In the rows, 128 means zero.
One turn sends every row of this set to another row. A few are shown first. Where does it send the rows asked after them?
E: [123 115 160 137 140 137 124 154 127 125 130 108 147 119]
M: [149 104 142 127 145 140 120  80 128 108 111  98 134 129]
A: [116 130 166 121 141 131 102 100 136 110 135 114 138 138]
D: [158  97 131 128 145 133 126 148 119 139 131 103 143 128]
Y: [142  99 158 126 137 132 117 102 115 129 130  77 157 105]
G: [153  89 127 109 150 120 125 108 144 126 110 117 173 137]
J: [136  99 147 105 161 107 109 112 126 116  96 105 165 158]
N: [129 132 165  97 160 124 133 135 119 118 115 117 122 113]
R: [142  81 134 102 131 136  99 108 130 129 127  82 129 138]
V: [156  95 124 128 143 132 125 145 124 136 130 104 136 117]
X: [129 133 143  84 134  98 115 140 139 115 128  88 145 139]
W: [144 123 173 122 161 111 131 115 137 115  91 115 143 116]
Q: [124 130 140  88 128  94 112 139 137 116 127  92 136 138]
U: [132 131 146  98 129 114 138 141 121 121 131  83 153 104]
H: [133 123 143  92 120 128  95  92 138 116 103  97 144 140]
T: [144 120 140  73 139 137 104 113 113 135 135 104 131 118]
S: [145  95 133  97 142 100 133 106 128 132 123 107 148 163]
B: [138 123 166 129 158 110 125 115 131 109  87 111 142 111]

J goes to G
B goes to V
X goes to W
Now find these:
T goes to A
E goes to U
M goes to R

One turn sends every row of this set to another row. A few are shown first. Where does it send the rows asked after them?
lopo: [ 99 146 112 123 111 138 136 133 111 124 115 147]
geb: [154  99 151 129 116 148 114 129 101 117 147 146]
dokir: [120 113 146 160 142 142 121 128 112 108 115 116]
pilom: [123 120 150 125 110 118 130 163 119 135 142 133]
bivoz: [154 103 150 131 116 145 111 129  96 118 150 147]
tagit: [117 113 134 121 118 117 121 127 101 154 138 161]
San: [117 118 120 134 126 125 104 135  93 133 133 166]
sog: [139 119 141  97 121 127 154 127 100 119 145 128]
mili: [128 128 159 124 127 163 156 116  98 122 113 138]
dar: [118 119 178 138 131 133 113 126  99 125 111 139]
pini: [113 146 113 124 107 150 137 134 113 112 129 116]
kozem: [123 130 156 128 127 167 151 107 105 122 120 146]
mevez: [109 130 168 115 133 152 149 123 102 124 126 124]
zubup: [127 121 122 121 115 145 139 124 111 102 143 103]
zozi: [132 116 126 151 104 122 138 137  89 149 132 125]
tar: [135 107 113 120 120 127 128 132 100 134 144 166]
Loka: [135 110 117 135 132 131 105 132  99  94 122 126]
zakot: [121 119 145 125 110 116 134 166 118 134 140 138]
tadi: [138 116 136 136 124 161 131  97  95 129 119 158]
diz: [139 114 133 138 124 153 131  98  90 126 119 161]
giko: [104 118 169 130 137 118 123 128 101 127 110 139]
miki: [129 119 145 167 121 134 129 124 112 127 111 111]
dipa: [116 143 118 123 101 146 136 126 105 102 127 113]
gilu: [132 120 131 158 105 126 137 137  92 148 135 122]
sini: [131 122 146  91 110 135 150 123 117 116 135 133]
Gotog: [102 147 114 119 115 133 134 129 106 128 113 150]
dek: [111 125 142 114 121 140 106 130 129 106 120 160]
Demek: [113 123 140 113 122 139 103 125 129 111 118 160]
vov: [126 113 143 170 117 142 129 129 105 131 120 113]
nupo: [140 115 120 143 121 129 116 148 109  93 127 123]

nupo goes to sini
zozi goes to Gotog
gilu goes to lopo
Now find these:
geb goes to pilom
mevez goes to dokir
pini goes to kozem
dipa goes to mili
sog goes to giko
tagit goes to San
Demek goes to bivoz

One turn sends every row of this set to another row. A few are shown first. Where does it send the rows asked after them?
Pefo: [131 115 106 109 100 101 151 147 125 117 120 144 118 111]
met: [131 140 140 108 156 143 130 125 140 139 139 153 107 114]
bokid: [129 117 108 108  95  98 151 146 123 115 122 143 116 114]
soder: [128 115 107 113  95  96 155 142 129 125 122 141 115 121]
Refa: [125 143 152 123 142 117 121 122 162 134 140 142  94 115]
Lis: [127 150 130 106 139 161 132 118 139 133 113 136 123 120]
keb: [113 162 148 116 110 123 124 107 153 122 117 119 103 131]
vevad: [132 114 104 110  99 102 156 144 125 127 122 143 118 120]
nelav: [118 137 160 111 138 156 143 129 138 141 115 147 103 106]
gunus: [131 113 105 114  99  99 154 144 130 127 122 143 116 118]
Dibot: [130 117 107 108  96 100 152 145 123 116 121 143 117 113]
nedu: [129 116 107 111  94  96 155 141 125 125 123 142 115 122]
goka: [114 141 162 102 131 157 145 125 127 140 116 148 102 112]
nal: [131 114 107 111 100 100 151 147 127 118 121 143 117 111]
Pim: [112 167 147 103 107 130 130 103 136 122 118 124 106 134]
mev: [118 154 144 126 121 126 122 113 166 127 115 119 106 122]
pil: [115 158 159 106 121 111 127 110 137 128 144 140  88 130]
povik: [115 165 140  95 115 145 133 105 124 125 117 131 113 133]
vomin: [109 148 167  99 122 150 146 119 122 137 118 146  98 118]
Kig: [128 145 131 119 141 153 127 121 156 134 112 131 120 116]
Res: [108 144 173 119 120 131 137 122 152 135 117 136  89 113]
Sil: [130 114 104 109  97 101 156 143 124 127 122 144 118 121]
zagi: [121 158 133  97 128 156 133 112 126 129 114 135 121 127]
Berez: [106 151 172 102 114 139 144 117 128 134 118 141  93 120]
toviz: [113 138 170 123 128 137 137 127 156 138 116 138  94 107]
limu: [106 150 175 112 113 132 140 118 140 133 118 137  89 117]
vilos: [130 113 106 114  98  97 155 143 130 127 122 142 115 118]
Peno: [116 135 164 119 137 149 139 129 151 141 114 142 100 105]
numoz: [131 114 107 111  99  99 150 146 129 117 121 142 116 111]
bav: [131 112 105 113 100 101 155 144 128 127 122 143 117 119]
Loz: [121 155 146  91 135 137 134 113 116 132 142 152 101 129]
gefuz: [131 116 106 108  98 101 152 146 123 117 120 144 118 113]
Faki: [130 137 144 119 152 131 125 126 155 137 139 147 101 112]
sevu: [119 151 158 118 129 109 123 115 154 130 143 139  88 124]
maf: [129 117 109 109  96  97 151 144 126 115 122 141 115 113]
beri: [125 147 137 127 134 138 123 119 168 131 113 124 113 117]
mot: [127 148 140  96 149 146 133 120 124 136 140 156 107 120]
zimon: [129 115 108 111  97  98 150 147 128 116 122 141 116 112]
lunat: [116 159 153  94 124 123 132 109 122 128 144 146  94 132]
vug: [129 116 107 109  95  99 155 141 124 126 122 143 116 121]

mev goes to povik
gunus goes to nedu
lunat goes to met
Now find these:
vomin goes to Peno

One turn sends every row of this set to another row. A few are shown first. Where does it send the rows asked after them?
moku: [145 128 124 135 134 149 130 137 126 129 134 117  77 125 111  80 139 143
 139 100 123 145 150 146 137 120 138 129]
ganu: [112 131 117 132 123 128 125 134 128 148 134 138  71 148 118  90 124 141
 152 127 127 116 128 139 133 131 165 135]
Teg: [140 122 129 135 131 144 135 138 138 129 133 117  80 125 108  81 136 137
 154 112 115 120 154 156 143 116 143 127]
vod: [136 135  92 136 129 140 114 136 104 143 138 140 138 141 144 120 101 135
 118 115 128 123 157 103 117 126 141 130]
ded: [113 137  89 144 136 132 123 142 129 120 145 129 139 143 120 157 111 143
 136 127 127 151 141 136 150 125 105 137]
Daz: [138 161 126 134 121 123 134 148 121 150 146 142 127 122 120  72 140 127
 148 127 115 165 153 133 153 128 154 148]
sunot: [130 119 102 134 129 143 120 145 132 172 154 137 155 129 142 107 112 142
 152 132 119 173 150 130 151 130 137 133]
Dov: [125 144 104 141 130 132 144 154 139 133 139 132 137 146 117 162 109 130
 148 135 121 123 135 141 159 119 105 129]
Tuses: [133 109 106 137 124 128 134 139 147 179 146 145 153 140 130 120 119 134
 154 146 110 137 151 134 160 118 151 121]
keva: [125 118 107 123 128 119 112 145 128 168 152 142 145 133 127 119 130 142
 131 151 115 159 162 109 157 121 138 116]
nenoz: [129 122 122 143 145 151 121 131 109 102 162 141 140 128 136 124 149 143
 119 104 135 134 152 133 151 131 128 140]
zimom: [147 121  99 141 139 164 133 135 127 130 162 156 132 132 127 127 137 140
 144  93 137 105 152 150 140 134 130 135]
tebep: [115 142 131 128 121 138 132 147 124 147 135 130  75 141 128  82 117 136
 162 126 127 122 121 141 136 136 156 140]
zos: [139 119 107 129 132 121 116 130 142 132 148 145  95 133 124 168 128 155
 154 122 115 124 125 133 134 131 126 133]
mitot: [147 138 122 124 131 133 122 145 131 135 148 138  96 127 134 163 124 153
 150 114 121 142 114 125 135 135 113 135]
fuz: [130 126 118 129 129 132 122 149 122 169 151 134 152 130 139 113 123 140
 131 138 119 177 148 113 157 124 134 125]
Bodan: [128 118 121 123 125 118 127 152 138 173 149 138 149 132 126 119 124 133
 146 159 109 136 158 119 164 116 140 113]
suvud: [123 121 115 147 129 126 125 127 112 128 132 132 151 146 147 121 106 126
 122 136 114 106 154 111 135 115 155 133]
rinan: [130 142 119 137 125 106 123 133 123 154 148 137 125 125  99  80 143 138
 129 119 120 158 161 130 140 119 162 138]
gem: [125 149 102 141 132 143 139 156 131 130 143 127 140 141 126 155 105 134
 146 125 127 146 131 140 155 126  99 137]
gur: [108 133 122 139 125 136 123 132 120 140 135 130  78 145 129  83 121 143
 149 120 130 139 121 140 133 136 163 145]
rati: [142 138 125 122 139 145 126 150 109 117 161 152 124 128 123 134 155 136
 118 116 134 110 158 118 154 128 119 122]
Ranip: [136 142 109 138 124 121 127 137 130 163 151 137 128 122 104  73 130 138
 152 110 121 153 159 147 133 126 159 144]
Fazu: [144 125 133 143 136 153 150 141 128 120 154 150 138 135 133 131 144 126
 143 115 125  91 144 146 162 124 134 132]
tesuv: [137 139 117 148 126 148 136 139 107 134 131 135 152 144 165 114  99 121
 131 125 117 124 140 114 137 124 146 142]
fur: [146 133 119 132 129 141 134 137 135 124 128 138  68 131 114  87 151 131
 146 127 111 124 156 141 155 119 145 125]
rupes: [126 145 115 123 127 136 115 154 104 128 140 133 144 131 153 111 100 124
 138 143 115 111 163 103 133 127 131 132]
vivoz: [140 138 124 130 140 168 130 154 114 115 166 142 139 119 142 116 133 136
 149 103 134 122 150 143 149 140 113 142]
nipev: [112 132  92 142 134 122 127 141 138 122 143 132 137 145 112 162 114 139
 141 139 120 129 146 138 155 119 110 130]
nofi: [115 147 131 125 123 133 124 146 112 144 135 131  71 142 126  86 125 140
 141 123 133 139 121 125 134 136 153 137]
Zaf: [126 127  99 136 128 143 118 141 117 138 141 131 150 133 149 108  88 129
 153 128 116 101 161 125 121 128 141 138]
nopig: [135 123 137 135 134 133 130 134 127 120 131 114  79 127 108  86 147 139
 132 116 116 133 154 141 147 112 144 124]
viba: [147 132 120 142 130 154 139 135 133 122 128 133  77 131 126  80 143 132
 153 115 113 140 146 152 154 124 145 137]
kifuf: [110 139 140 129 121 123 131 142 120 141 131 130  74 145 123  90 128 135
 145 136 124 120 123 130 144 128 161 133]
nup: [119 133  84 148 133 137 133 142 141 130 143 133 139 146 118 157 105 139
 151 125 124 134 139 149 149 125 110 138]
Labe: [139 159 123 124 119 110 132 150 128 156 145 149 118 123 106  80 145 125
 146 139 111 141 163 127 154 123 155 134]
vavup: [123 122 118 124 135 122 103 136 134 114 155 130 104 120 134 154 123 158
 163 130 112 138 131 134 136 136 116 143]
Dal: [143 121 105 133 124 144 136 151 141 188 149 142 151 135 136 114 111 136
 158 131 117 150 145 134 153 125 139 124]
mak: [138 137 123 129 132 146 124 141 124 113 133 129  73 123 122  78 148 136
 144 124 113 146 157 138 153 126 136 134]
mog: [133 115 121 145 134 129 122 123 139 119 146 134 110 132 141 159 123 153
 158 117 113 143 113 143 141 132 130 149]
pul: [147 142 100 133 122 141 134 145 115 152 132 150 134 146 144 125 102 121
 132 130 120  96 152 106 130 121 143 124]
Ran: [137 131 131 123 129 131 123 150 141 127 150 130 105 121 137 156 116 148
 176 129 110 123 119 141 141 134 114 140]
gize: [125 117 119 128 141 139 120 139 125 108 164 146 135 124 120 127 146 137
 142 126 124  88 169 140 152 127 128 128]
Gal: [100 134 125 126 125 122 112 138 117 134 137 130  74 140 121  84 127 144
 145 134 127 130 134 130 135 134 158 137]
Vak: [136 128 143 132 131 120 128 138 133 119 143 130 106 130 138 165 130 146
 149 131 110 134 112 128 151 126 124 137]
kegi: [149 156 119 139 117 124 147 143 135 165 141 152 123 130 113  80 138 123
 154 124 114 143 149 141 153 124 163 141]
feb: [119 149 107 134 132 128 132 156 127 124 142 128 135 141 117 161 114 134
 135 137 124 139 139 128 159 121  98 128]
zuki: [129 135 122 140 123 106 132 133 138 157 146 136 130 125  99  78 137 132
 151 127 112 134 163 146 144 117 168 138]

zuki goes to Labe
sunot goes to Dal
rupes goes to vod
Now find these:
nipev goes to feb
nopig goes to mak
ganu goes to kifuf
zos goes to Vak
gize goes to rati

One turn sends every row of this set to another row. A few are shown first. Where does it send the rows asked after them?
Zavor: [101 127 117 137 107 119 121 150 130 141 134 127 125 135  97 115 160 143
 118 129 150 129 142]
zum: [109 128 122 122 145 117 112 142 107 131 113 120 135 125 157 135 121 138
 126 108 124 113 123]
tigi: [121 132 129 111 130 130 127 121 120 165 135 125 127 124 146 113 134 129
 157 136 157 113 124]
zita: [109 111  90 120 139 133 123 153 138 122 136 117 148 140 113 136 111 146
 121 130 138 133 130]
las: [103 137 129 145 122 116 141 134 138 134 111 126 132 121  91 117 150 146
 108 127 152 140 137]
Zar: [130 138 120  95 143 150 136 126 117 124 129 130 157 163 126 123 145 130
 127 145 149 124 112]
movun: [121 131 150 129 111 149 145 121 135 112 154 136 166 136 143 119 133 153
 158 138 142 149 125]
Belu: [118 131 111 106 149 140 131 113 131 132 128 117 123 146 135 136 147 124
 109 152 154 117 112]
Retu: [148 104 140 142 114 137 146 112 145 116 143 119 125 125 127 146 120 118
 123 124 141 149 153]
Zogin: [121 150 121 131 134 128 132 135  87 118 113 126 148 145 130 119 164 142
 104 124 130 138 140]
Topeb: [117 131 136 114  92 145 121 107 136 122 129 130 117 131 130 134 114 136
 154 125 122 162 125]
kapi: [114 132 111 138 141 121 133 112  93 121 113 128 138 147 120 141 155 129
 102 122 127 129 149]
Fosu: [127 153 147 133 106 135 153 114 123 124 120 120 149 132 151 124 118 133
 122 139 130 166 161]
Nibi: [126 146 138 138 133 118 125 114  99 121  97 134 137 138 117 125 154 135
 107 105 135 131 135]
babet: [ 93 131 120 117 129 126 138 115 115 166 129 129 147 141 134 130 132 132
 156 144 147 115 134]
selen: [116 137 128 141 138 112 121 117 103 124 109 127 126 147 133 141 160 132
 101 116 147 120 133]
fom: [105 124 109 115 144 132 123 150 150 115 118 115 140 135 120 136 118 143
 103 129 140 127 113]
Vom: [118 121 148 123  86 145 103 110 136 113 136 140 139 134 144 120 127 131
 149 130 125 144 116]
degib: [133 124 148 134 108 142 139 123 135 108 151 134 161 137 160 119 130 139
 142 147 152 158 125]
fale: [130 103 114 128 139 141 130 154 143 128 134 107 161 131 111 131 124 140
 113 126 152 117 130]
kotul: [127 123 150 148 104 157 132  87 126 124 132 112 155 115 138 128 150 131
 119 136 118 124 149]
vut: [121 135 136 124  91 127 126 129 139 116 135 134 110 132 128 122 117 123
 127 124 116 160 157]
Mevik: [116 125 140 121  95 159 105 106 132 111 138 129 143 125 134 124 131 143
 148 121 106 135 120]
luno: [128 128 138 126 139 122 117 131 102 140 107 124 148 117 148 124 119 136
 141  99 129 114 129]
poni: [ 97 126 129 106 122 136 126 121 117 161 129 130 129 126 120 120 150 129
 155 134 134 111 117]
nesa: [127 108 159 146  99 147 124  90 133 122 122 120 153 114 142 133 136 120
 124 132 124 129 133]
tarus: [141 135 105  97 143 150 130 121 130 129 136 120 127 141 133 116 139 128
 120 152 155 130 116]
lev: [128 122  97 108 144 146 127 107 117 131 134 121 141 162 127 142 137 125
 122 147 149 121 126]
Luz: [117 112 128 133 144 135 132 134 101 142 114 106 157 103 138 132 135 138
 128 112 117 111 133]
luson: [ 88 136 131 145 128 107 139 143 139 139 115 124 138 135 113 131 143 150
 113 130 163 129 131]
mur: [ 89 131 110 145 126 110 147 139 125 141 130 128 139 139 104 128 147 147
 121 139 153 140 150]
nub: [135 116 140 141 105 151 134  88 130 132 120 103 132 112 140 146 119 126
 128 128 126 145 148]
durat: [124 123 105 119 140 140 136 150 152 119 125 110 142 118 108 118 120 146
 104 135 145 139 122]
Lizo: [122 121 134 128 100 140 120 137 142  97 158 138 129 126 125 113 136 128
 121 124 105 139 148]
Logav: [110 148 152 139 102 138 149 129 130 117 140 130 164 124 142 104 137 141
 122 141 117 145 160]
lapi: [ 95 135 127 116 140 120 138 131 124 162 129 121 131 125 154 126 134 135
 143 144 154 112 121]
Vobip: [113 140 161 140 105 136 149 117 129 111 122 132 165 120 149 113 134 130
 115 145 120 154 142]
Barim: [ 99 121 115 124 140 123 121 133 103 138 112 123 152 126 136 137 114 134
 134 109 109 117 139]
Sope: [135 137 147 125 117 140 159 115 134 113 137 131 148 143 141 135 116 138
 145 137 150 171 135]
Fas: [144 104 142 144 118 149 145 110 141 106 166 127 142 129 130 131 151 127
 128 135 142 132 142]
fesep: [111 124 139 130  94 133 124 131 141 100 142 140 124 117 133 110 137 124
 116 138 108 157 137]
Lura: [140  96 138 147 109 142 135 118 144 107 157 122 132 113 142 128 141 121
 117 142 139 145 138]

luson goes to selen
nub goes to Topeb
Now find these:
Logav goes to kotul
degib goes to Lura
zita goes to mur
tarus goes to durat
Zavor goes to Zogin

One turn sends every row of this set to another row. A few are shown first. Where does it send the rows asked after them?
kod: [113 168  90 145 105 149 128 127 171 127 135 138 130]
rim: [ 89 131 128 181 101 123 129 158 170 111 132 119 150]
virot: [112 157  85 147  97 138 126 125 171 132 142 139 139]
gev: [ 94 125 133 179 114 113 117 154 168 108 146 125 149]
gusuf: [123 144  98 180 115 121 122 164 152 114 141 118 126]
Kop: [ 98 151 114 169 106 121 118 188 181 133 137 132 121]
fiv: [ 91 127 138 166 123 114 125 161 174 119 143 120 148]
duzu: [ 69 130 115 166 130 108 114 126 153 135 128 154 123]
misi: [ 71 130 111 166 126 103 123 124 146 133 132 150 121]
dib: [ 95 157 141 144 112 117 125 145 183 109 134 151  92]
Povo: [ 95 149 108 170 116 115  95 181 179 119 139 142 129]
Rasim: [ 74 123 109 171 132 116 120 121 153 132 132 151 126]
Dukaz: [ 71 133 110 171 135 115 124 124 150 141 127 146 126]
zago: [124 127 100 167 122 126 121 167 153 115 141 121 129]
tabas: [ 98 151 142 146 105 124 123 147 174 108 128 155  91]
voz: [ 71 128 111 165 125 123 120 118 144 134 133 147 124]
koze: [118 148 112 166 121 118 119 161 150 114 150 106 119]
rof: [110 157  87 148 104 140 131 119 175 131 134 137 139]
Nuf: [115 159  86 152 100 147 135 128 176 128 138 134 129]
visu: [102 155 133 137 103 119 128 140 180 104 129 150  92]
zera: [110 153  86 149  99 143 132 122 170 128 133 132 141]
fer: [104 162 136 139 104 119 124 145 176 108 130 147  92]
zup: [104 161 139 142 102 114 128 144 177 105 126 155 100]
pufif: [ 72 130 115 167 125 111 117 122 150 139 130 154 116]
lifug: [ 86 157 137 140 110 120 125 144 178 103 126 155  97]
Mevu: [111 155  85 140 103 145 130 129 179 123 140 132 135]
duku: [ 92 158 115 170 107 110 111 181 186 121 146 130 123]

rim goes to koze
Mevu goes to tabas
duku goes to gev
Now find these:
lifug goes to voz
zera goes to fer
pufif goes to rof
Rasim goes to Nuf
fiv goes to zago
misi goes to virot

